Each path below is one point turned by a fixed rotation once a step. After each direction that follows a path, write how fast that rotation turns it, in degrees per step (0 if it stays still).
Each turn is a multiple of 5 degrees from 10 to 175, or 0.
Each row of a path follows its step; steps can be skipped.
Path 1:
step 0: [  6   4  -4   3  -3  12   4   0  -4  -5  -5   4  10  -8  -5  -4  -1  -2
  11 -12   2  -7  -2  15  13   0  -7   7   6   5   3]
step 1: [  5   4   0   1   2  -5   4 -14  -7 -13  -6 -14   7 -13  -2 -10  -1   0
  -4   5   4  -7  -6   5  -4   4 -10  -7   4   3   1]
step 2: [  4   0   1 -11  10   0  -1   4  -6  -2  -2  -1   1 -10   3  -5 -13  10
  -4   4  -9 -14  -4   0   1  -3  -1   8   8   9  13]
step 3: [  1 -13  -3  -2  -3   1  -7   4  -9  -1  -1   4  15   2  -3 -10  -4  -1
   1  12  10 -13  -1  -9   1   9   0   5   7   6  -3]
step 4: [  3   6  -7  -1   5   9  -2  -3 -11   0   5   2  -2  -1 -11  -2 -11   5
  -4  12   2 -12   7  -5   7  -6   4  -6   4 -12  -9]
step 5: [  4  -1  -4  -5  -5   0 -16   5  11   2   6  -4  -7  -6 -10  -9   1   1
   9  14  -2  -3   6  -3  -3 -14  -5   1   5   3  -6]
step 6: [  3  -4   1  -8  -7  -5  -9   5  -5   7   9  -2   2  -4   4  -3  -1  -4
  -1   6   7   2  13   9  17  -9   9 -10  -2   4   1]
step 7: [11 -6 -1  1  0 -5  9  5  4 -5  5  4 10 -3  1  2 -4 -5  5 -1  3  2 22  8
 -4 -9 -3 -3 11 -8 -3]
step 8: [ -2   5 -17   6  -1   7   1   0   0  -4  -3   2   3 -10   5   0  -8 -12
   1   7   1  18   2   9   0  -9   0  -1   9   7   4]
step 9: [  6  -2   7   2   3  -5  -5  -3 -14   3  -5   3  -3 -20  -2   8  -3  -2
  10  -6   8   5   0   2  -1  -2  -8  -4  11   5   8]
Speeds:
[ 1 -3  0 -3  0  1 -6  4 -3  4 -4  2 -2 -1  1  0  4  1  1 -2  2  2 -1  1
  2  1  2  3  1  5  2] => 115
[-1 -2  0 -1  4 -3  0 -5 -1 -2 -1  4 -1  2 -4 -4 -2  1 -1 -2 -1 -1 -3  0
  0  4  1  0  3  3  3] => 40
[-4  1  3 -4  3  1 -3  1  2 -2  4  1 -1  1  1 -1 -3 -1  3  0  2  3  3  1
 -2  0  4 -2  1  0 -6] => 35
Path 2:
step 0: [ -1   3 -10  -5  -7   0  -1  -2   6  -4  -5  -1   1   0 -15  13   6  -6
  10   4   7  -2   9   2 -12   0  -4 -16  -5   0   0]
step 1: [10 12 -3  7  3  5  1  8  8  3 -1 -2 -3 -6 11 -9 -3 -8 -2 -8 -2 13 -1 10
 -7  5  0 12  3  7 -2]
step 2: [-12  -8  18  -1  -2  -3   7   1  -3  -3 -11   1  10 -14  -5  -3   5  -1
  -1   3  -3  -2  -3  -7 -10   7   0  -7  -3  -6   3]
step 3: [ -2  -7 -14  13  -4   2 -13   3   0   0  11  -8  -9  -4  -7   3   6 -11
   3   1   1  -3   8   8   0   8   3  -2   1   9   1]
step 4: [ -3   2   5 -10   2  -7   8  -4  12  -6  -4  10   7   2  -1  -6  -7 -12
   0  -1  -5   7  -3   6  -6  -3  -9   8  -7  11 -10]
step 5: [ -1   8   7  -5   4   7  -4   9  -6   8  -4  -7   6  -7  -6   0  11  -2
   5   7   7  11   5   2  -4   0   9 -14   4   2  10]
step 6: [  3  -9 -12  13  -8   2   1  -9  14  -1  -8  -3  -9  -2   6  -8   3 -10
   2  -1  -4   0   0   1 -11   7  -8   3   2  -7   3]
step 7: [-12   8   5   1  -1   0   2  15   0  -4   2  11  13  -9  -5   8   3  -3
  -2 -12   0  -4  -4   6  -4   9  -1   0  -7   9  -7]
step 8: [  3  -8  13   3  -1  -2   4   1   0  -8   6 -17 -10  -6  -2  -3  -3  -8
   2  14  -1  10   8   5  -5  -2   4  -3   4   7   4]
step 9: [  0  -3 -12  -5   6   1 -17  -8   3   3 -14   7  10  -6  -6 -10   1 -10
   5  -4  -3  -4   0  -2  -6   3  -5   0  -3   7  -2]
Speeds:
[-5 -1  1  1 -1 -3  3  5  3 -1 -1 -2  5 -1  1  1  0  2  2  1 -1  1  2 -1
  2 -4  6 -3 -1 -2  0] => 135
Path 3:
step 0: [  3   0  -7   2   4  -8   7  -7   4 -10  -6  -2  10   2   6  -1  -3   4
   2  -6   7  -2  14  -9   5   8   5   4 -12 -10   4]
step 1: [  2   1  -3   9   0   2   5  -9  10  -6   1  17   2  -7 -15   1   9   3
  -2 -10   3  -3  -5   0  -2  -4  -7   1   5  -3   6]
step 2: [ -3   6   0  -8   1   2  -5   7   0   5  -7   0   2   9 -11   0   1  17
   0  -1  13   3  -3  -2  13  -3   4  -3   3  -9  -4]
step 3: [ 14   1   2 -10   4  -5  -6  -3  -5   0  -6   7  -9   0   6   7  -1   5
   8  -4  10  -4   6   7  -1  -2 -14   3   2   7   4]
step 4: [ -3  -2  -8 -12  13  -6  10  -7   0   7   7  -7  -5   1  -5  -9  14  -4
   1   5   1   1   7   7   5  -5   0   4   1  -4   3]
step 5: [  0   1  -3   6   1   2  -3   4 -10  13  -8  -1   0  -5 -13  -3  -7  -2
  -2  -7   0   9   8   4  -5  -7   0   5  -6   8  13]
step 6: [  1   3  -8  -3   4  -1   1  -4   4  -3 -12 -10  -7  11   3   1 -10   0
  -2  -5  -7  -4   2  -4   1   5  -2   5  -8 -17   9]
step 7: [ 11   0  -6  13   3  -3   2 -12   0  -3  11   1  -3  -4 -10  -2  -2  -2
   2 -15  10  -4  -9   0  -4   4   1   9   1  -4  -2]
step 8: [-1 -5 -1 -1  3 -1  7  8 -3 -4 -1 -6 15  6 -9  9  6 15 -3 -7  6 -5  2 -6
 10 -4  4  2  3 -2  7]
step 9: [  9   3   6  -7  -5  -5  -4  -1   9  -1  -8  10   6   0  -6   0   1   4
  19   0   4   0  -1   0   1  -3 -11  10  -5   1   6]
Speeds:
[ 5 -3  1  4  0 -1  0 -1  4  1  2  1 -4  1 -2 -3  3  0 -3  5  0 -2 -1  0
 -1 -5  3  2  0 -2 -1] => 125
[-2 -2 -1  0  0  0  3 -7 -1 -2  7  3 -3  2  2  1  3 -2  0 -3  2  1  4 -2
 -2  1  1 -1  1  0 -1] => 110
